In the data rows, 128 means zero.
Here is a table of points, one per row:
[ 90 109 112 160  68 158 165 119 138 149 114 161 123 131 129 168 130 116  88 170 114 103 111 161 186 116  78 116 160 123 136 170]
[125 167 121  89 132 142 122 123 132 110 159 139 176 106 135 125  97 122 128 145 100 142 133 114 102 140 123 143 146 123 166 112]
[133 129 117 155 120 157  97 124 162 124 127 127 120 112  90 109 165 120 114 150 108 133 127 114 114 136 130 134 145 156 164 116]
[110 152 133 120 150 107 159 139 133 116 152 157 101 129 132 123  94 154 106 143 188 146 183 127  92 144 138 155 116 126 118 199]
[102 105 121  92 146 147 111 139  94  99 110 124  79 129  79 147 113 119 114 110 125 152 119 100 132 153  86 145 142 164 144 135]
[137 126 150 111 116  86 129 113 115 130 169 123 148 108 129 134 103 133 141 145 156  60 143 124 127 142 115 124 105 148 106 172]
[142 127 136  94 100 105  78 113 110 187 115 127 142 150 108 100  91 162 123 116 110 131 146 124 150 132 154  80 108 125 160 171]
[158  90 114 146 117  90  98 175 157 139 151 112 115 137 115 145 152 156 134 122  85 108 158 101 104  58 119  98 151 118 121 155]
[187 131 126 136 118 105 115 184 147 131 130  76 144  96 132 126 118 135 125 150 106 131 143 116 154 124 159 143 174 142 136 154]
[ 84 142 105 124 147 109 125 131 101 162 103  76  91 100 150  98 143  95 156  86  99 121 151 153 163 130 139  87 137 142 120 161]
[150 132 184 113 114 142 121 155 109 188 122 141 129 139 119 155  98 113 154 107 138 109  67  73 142 137 148 100 167 146 116  99]
[132 132 119 110 128 129 118 114 102 113 125 142 111 120 146 129 133 138  67  97 125 125 169 129 132 158 116 147 150 150 108 115]
[ 89 156 126 132 156  57  96 141 113 152 140 131 158 123 158 115 132 103 123 113 159  89  90 181 131 105 133 162  87 139 123 158]
[ 95  96 123 126 106 132 179 120 108 121 136 148 125 159 104 110 139 109 139 142 105 131 131  98 136 155 144 163  72 116 120 109]
[118  86 107  92 124 130 132 124  88 119 101 118 128 133 119 162 139 153 115  83 118 137 146 130 146  80 178 164 119 143 103 124]
[167  96 153 151 130 125 144 120 116 130 137 123 106 140  90  79 127  93 106 147 155 114  80 167 121 118 140 160 143  88 108 114]
[162 123 109 113 110 127 145 113 116 111 164 157 104 167 145 132 136  97 144 153 102 145 146 114  90 106 139 160 148 127 147 148]
[147 138 149 150 109 146 117 140 114 128 153 131 154  79 128 138 132 148  86 124 155 148 127 132 157 157 125 111 120 134 134 145]
[161 178 113 118 121 123 165 131 163 128 139  73 102 135 169  73 103 151 127 114 125 166 115 133 173 109  82 145 124 140  95  91]
[100 114 159 130 170 161 147 147  91 152 173 158 105 129 113  95 117 164 157 115 118 101 142 130 177 118  93 117 122 100 163 143]
[149 122 131 152 136 142 150  78 138 168 143  89 142 105 107 106  94 160 166 128 108 202 113 137 113 121 120 153 118 140 101 155]
[120 128 161 174  70  99 104  81 142 117 130 131  72  75 116 164 124 112 123 107 126 148 117 108 122  83 143 118  84 100 119 111]
[137 161 140 100 155 152 136 116  92 123 106 113 115 127 126 134 166 156 151  95 137 123 170 133 141 104 102 137 149 140 144 103]
[152 158 122  97 154 154 129 101 137 168 160  74 141 171 119 129 141  94 125 174 144 133 154 103 138 142 115 134 119 113  95 108]
[111 137 194 160 144 123 155 104 129  74 148 138 143 140 130 103 125 168 101 112 130 125 129  99 101 116 160 152 139 167 139 121]
[133 117 100 147 157 121 112  90 147  91 140 154 125 136 116 155 127 151  99 105 125 150 107 119 136 104  87 128 116 127 122 116]
[ 86  79 115 123 129 115  99 132 159 150 129 173 139 111 128 100 121 134 154 137 110 130 118 152  95 150  88 199 168 134 123  90]
[102 145 130 108 140  99 137 146  84 105 104 133 141 103 111 124 116 180 131 145 125 159 101  74 136 127 135 100 135  65 112 113]
[119  83  97 146 120 168 157 120 100 120 134 120 158 113 148 128 112 129 159 110  88 114 122 132 122 123 121 125 109 135  89 142]
[136  98  89 114 116 133 112 123 139 126 135 147 119 134 130 139 100  99 113 124 162 124 136 137 149  71 186 164 174 109 110  92]
[121 135 174 106 130 131 116 175 133 134 139 136 153 119 117 136 175 177 118 122 121 170 123 121  99 120 122 105 119 113 118 107]
[134 129 111 155 143 106  97 132 101 124 153 149 139 146 108 147 139 145 106 151  66 125 140 148 109 113 125 153 168 138 148 118]
[ 86 123 141 152 117  83 122 171 135 140 167 149 148 132 141 118 107 114 124 120 126 179 124 131 141 146 134 115 114 160 123 100]
[115 114 157 142 136  67 146 119 175 163 129 129 133 155 154 143  96 154 126 101 125 109 117 124 166 150  77 128 163 128 132  95]
[146 156  89 119 107 172 149 119 136 129 132 157 118 173 114 116 113 143 148 122 130 139 110 120 139 128 141 119 124 127 152 160]
[105 132 113 132 136 138 160 130 125 165 156 182 132  89 150 106 139 134 156 132 140 124 174 120 142 129 138 133 144 121 153 121]
[114 108 147 158 129 107 147 145 117 111 134 142 136 170 137 122 139 108 153 127 129 134 149 115 153  87  89 126 137 132 131 126]
[133 142 145 141 129  92 154 117 135 122 106 115 179 100 135 110 126  86 109 164 133 160 103 122 168  77 115 146 151 155 179 157]
[167 112 146 108 106 115  82 131 125 109 167 123 134 135 108 139 157 155 128 118 139 138 127 121 163 144 126 151 113 141  97 114]
[ 84  97 130 155 145 172 115 119 126 103 127 104 169 140 149 125 103  99 152 114 128 145 134 127 128 138 123 151 127 136 116 141]
[137  88 130  85 160  97 143 100 139 106 132 128 142 130 139 119 133 123  74 123  90 113 140 130 178 163 165 110 115 127 154 137]
[127 138 135 101 143 147  93  72 156 138 133 117 126 100 129 127 110 103 158  87 150  97 142 157  75 122 116 119 159 132 127 130]
[ 80 172 142 122 127 112 131 139 113 107 121 109 135 133  84 105 127  86 168 133 127 136 144 164 153 184 138 151 170  86 125 111]
[151 163 141 168 125 118 137 158 148 102 101 142 164 123 106 125 112  74 165 125 132 108 149  97 139  86 111 157 113 116 126 146]
[144 160 133 130 112 144 176 136 117 148 159 110 103 100 146 200 187 129 145  91 134 142 109 157 126 138 130 123 114 125 183 109]
[151 150  79 139  80 141 111 174 146 117 104 119 153 151 171 116 123 174 104 152 115 101  97 129 115 151 135 150 129 107 116 140]
[172 117 122 124 135  86 172 144 107 124 132 137 133  79 124 160 138 115 144  98 116 158 120 113  89 155 126 111 165 135  99 141]
[144 114 159 110 142 113  96 157 152 106 130 148  99 145 173 122 106 102 159 152  90 130 137 104 121 143 157 130 102 147 123 103]
[ 90 121  69 113 108  85 143 132 168 121 174 118 112 176 113 117 129 110  96  77 146 165 148 138 119 132 133 104 130 164 164 118]
[167 138 148 109 161 156 124 153 124 113  89 138 146 146 130 122 111 101 148  95 135 122 161 165 105  74 119 111  98 123 128  88]
[107 148 108 111 100 158 113 159 173 118 144 132 132 147 127 119 168 106 136 109 138  93  91  88 136 164 128 132 135 143 151 145]
[124 143 125 153 119 125 100 162 108 125 121 142  90 122 125 135  83 139  99 110 132 126 108 133 110 148 109 134 134 124  98 135]
[ 94 142 152 107 142 154 113 117 150 152 122 136 133 121 141 135 116 142 106 153  89 117 153 125 114 141 162 133 142 187 118 154]
[131 102 138 101 102 158  96 142 122 132 157 118 107 102 173 131 166 113 105 126 138 109 138 114 146 115 105 154 104 103 116 150]
[106 169 126  95 137 121 149 149 133 131  91 155 163 170 158 228 131 138 142 118 137 118 149 112 114 118 143 151 114  98 119 146]
[124 127 120 150  57 167  93 105 143 165 106 112 162 132 165 125  73 106 130  95 127 163 176 120 115 138 117 107 127 117 115 122]
[125 153 137 118 123 113 161 112 138 137 129 152  84 135 158 118 116 100  96  95  78 132  63 128 134 102 151 117 116 109 148 121]
[ 97 110 183 122  86 128 148 142 168 108 144  98 159 127 120 138 134 135 142 139 119 139 150 155 156 123 137 108 112 141  95  94]
[138 120  98 150 141 118 148  85 132 138  76 136 142 118 131 142 165 152 118 130 123  80 109 160 120 148 120  95 123 180 112  85]
[134 120 145  95 134  94 124  83 129 147  73 123 109 143 177 117 154 146 113 117 112 149  89 116 100 167  73 160 119  85 104 132]
[156 114  81 116 129 111 114 126  75  96 136 142 117  86 139 122 103 119 162 167 131 149 129 155 125 108 100  74 124 150 121 141]
[ 84 123  99 129 133 134 114 145  53 109 160  97 115 115 154  93 153 119 126 163 131 127  90  97  82  94 131  90 144 154  94 114]
[131  92 140  93  95 118 160 141 123 114 126 122 107 142 106 178 101 138 151 149 151 110 119 173 112 117 133 141  84 156 138 144]
[136 119  80  54 139 114 114 153 140 140 150 125 179 101  88 137 131 133 138  93 126 121  86 169 125 125 119 133 114 105 152 123]
[139  79 137 135 157 117 114 152 129 149  95 120  99 130 153 127 133  99 114 179 133 103 168 139 111 159 151 109 101 150 126  93]
[103 105 117 110 111 170 127 121 125 154  95 152 174 147  96 116 158 112 121 119 155 120  88  88 146  79 133 130 137 170  83 136]
[131  92 149 135 138 119  90  98 119 115 109 142 146 104 124 122 141 111 128 124 156 141 132 145 175 132 162 136 115 105 147 109]
[118 142 134  96 108 119 122 147 152 142 101 177 104 109 159  80 143 134 159 137 176 120 119 130 108 116 114 121  98 156 118 150]
[127 123 126 134 184 146 130 123 152 159 109 138 155 103 149 101 152 163 112 132 101 115 152 123 117  82 136 143 155 101 153 123]
[111 129 134 137 146 106 122 155  96 168 124  54 149 168 102 125 161 101 108 147 138 131 116 136  98 108  79 146 107 110 122 131]
[107 139 131 176 158 124  96 122 140 146 157  98  97 114 117 171 169 114 116 106 152  99 134  89 121 146 121 133 146 138 123 155]
[119 137 119 164 113 162 107 105  99 118 157 108 138 145 163 156 109 156 151 148 104 100 155 152 154 146 106 144 112 135 140  87]
[141 175 146 171 126  98  93  77 107 121 111 148 140 154  96 124 137 169 183 141 103 105 102 129 119 137 146 164  87 147 140 150]
[104 133  90 152 108 113  98 105 109  63 108  87 131 131 130 130 120 165 124 130 188 139 148 117 137 151 136 125 143  91 138 127]
[108 141 123 134 195 169 108 139 172 119 143 133 121 159 127 148 125 137 123 184 137 130  92 155 131 121 145  71 122  97 115 126]
[149  80 145 135 141 161 110 134 119 165 120 123 138 145 136 144 141 109 119 125 163 204 110 145 100 166 150 146 142  91 163 185]
[151 124 102 173 137 115 155 166 128 137 101 149  92 162 126 129 137 118 174 134 113 155 134 193 139 153 135 109 143 128 139 130]
[127 126  80 153 100 133 138 131 153 146 150 158 107 115 108  89 176 152 164 124 114 136 141 136  94 153 136 140 106 115  99 117]
[178 103 119 128 147 127 122 112 160 132 110 147 115 108 106 101 120 147 152 123 177 110 123 111 155 133 144 124 147 124 148  94]
[142 125  93  98 157 145 159 109 154  77 127 126 140 104 176 114 122 112 121 135 160 125  99 113 111 127 114 105 103 140 129 132]
[135 139 153 107  96 130 122 128 148  81 119  71  96 180 159 102 178 163 154 135 134 114 119 163 139 107 172 137 162 128 137 140]
[153 142 128 132 168 137 125 110 145 130 159 121  85 158  90 141  89 134 150 118 151 105 104 104 127 127 132 113 152 153 101 147]
[113 151 137 117 121 125 110 105 142 119 173 136 141 122 122 143  97 119 109 144 136 121 123 170  91  94 155  95 129  83 118  99]
[106  89 125 140 122 149 170 152 177 104 142 106 132 100 118 113 121 161 164 112 147  99 143 104 147 136 120 116 131 101 128 149]
[118 133 164 132 119 115 152  97 161 108  91 140 140 141 111 102 168 101 105 125 105 139 151 138  90 138 148  76 157 125 104 185]
[136 108 139  87 105 104 123 110 108 107 107 135 129 167 117 110 113 114 146 168 109 122 136  79 137 149  90  83 143 127 161 121]
[133 135 151  91 133 153 136 114 126 119 134 145 105  78 110 135 147 133 109 176 115 128 116 161 174 139 135 142 134  91  79 153]
[151 150  90 165 139 113 100 118 114 107 112 167 155 147 103 112 168 110 124  94 152 115 150 114 157 153 129  82 108  90  90 132]
[146 107 153 131 108 140 124 132 110  72  98 109 133 128 133 129 100 128 131  96  99  87 110 153  97 135  92 133 161 101 177 164]
There is one direction along which these points spread out most. Where along it does each point below lie, from 0 to 99? 50 is the average, and the first point above lies past it. One standard deviation of the points above along it is 16.
[151 153 142 135 111 147 167 129  92 146 144 144 142 158 101  93 122 131  47 121 167 105 159 142  97 112  93 107 126 131 151  98] 46
[ 79 153 120 113 122 113 112 112 148 153  74 134  64 108 120 161 131 145 136 185 147 164 168 101 133  85 104 132 132  99 146 108] 47
[124 181 108 139 135 142 144 169 159 108  85 108 116  78  84 123  89 118  83 140  72 105 129 128 133 133 133 144 100 147 111 128] 54
[173 138  99 117 117 108 156  77 126 156 149 114 157 122 111 139 159 109 132 164  94 129 160  96 130 136 129 135  91 138 145 131] 54
[168 152 124 150 133 126 119 136 104 128 145 171 142 124 192 163 134  91 127 138 136 124 125 111 139 155 125 122 155  96 111 108] 44
[136 151 133 119 149 140 136 134 125 102 114 126 107 105 113 163 140  78 137 108 132 138 133 112 144 150 135 168 129 162 115 115] 42
[115 110 139 142 138 153 120 146 149 119 131  99 114 113 108 113 115  97 116 102  81 105 126  96  90 141 127 112  59  71 180 113] 51
[122 166 133 147 122 162  98 115  88 140 137 135  98 133 166  93 124 123 123 122 118 139  99 125 152 113 172 139 114 153 177 133] 54
[161  90 130 158 195 150 117 143 145 128 114 124 111 154 148 150 112 145  97 127 140 162 125 129 152 125 104 133  78 146 119 159] 42
[ 97 133 134 150 153 141 157 120 115 128 137 130 150 157 138 142 119 145 140 102  89 150 123 143 136 138 168 100 153 118  80 133] 59
[129 143 124 104 113 132 127 109 124 156 137 120 106 139  80 150  93 120 110 144 127 104 124 161 117 136 121 116 141 132  97 118] 41
[158 143 176 126  97 158 124 175 103 131  96 155 124 117 113 101 143 142 103 113 144 148 157 156 109 137 114 131 114 153 114 116] 45
[125 100 171 149 116 128 175 103 115 135 127 103 132 108 153 136 133 134 134 153 165  98 114 120  81 136 140 108 144 128 142 103] 46
[113 133 119 135 130 135 112 136 139 118 101 115 162 115 114 164 133 143 147 165 169 159  94 145 115 142 130  98 117 183 180 101] 47
[124 114  77 150 133 109 180 150  98 178  94  89 123 122 127 123  89 150 108 131 165  95 124  94 110 139 191 156 122 111 146 103] 46
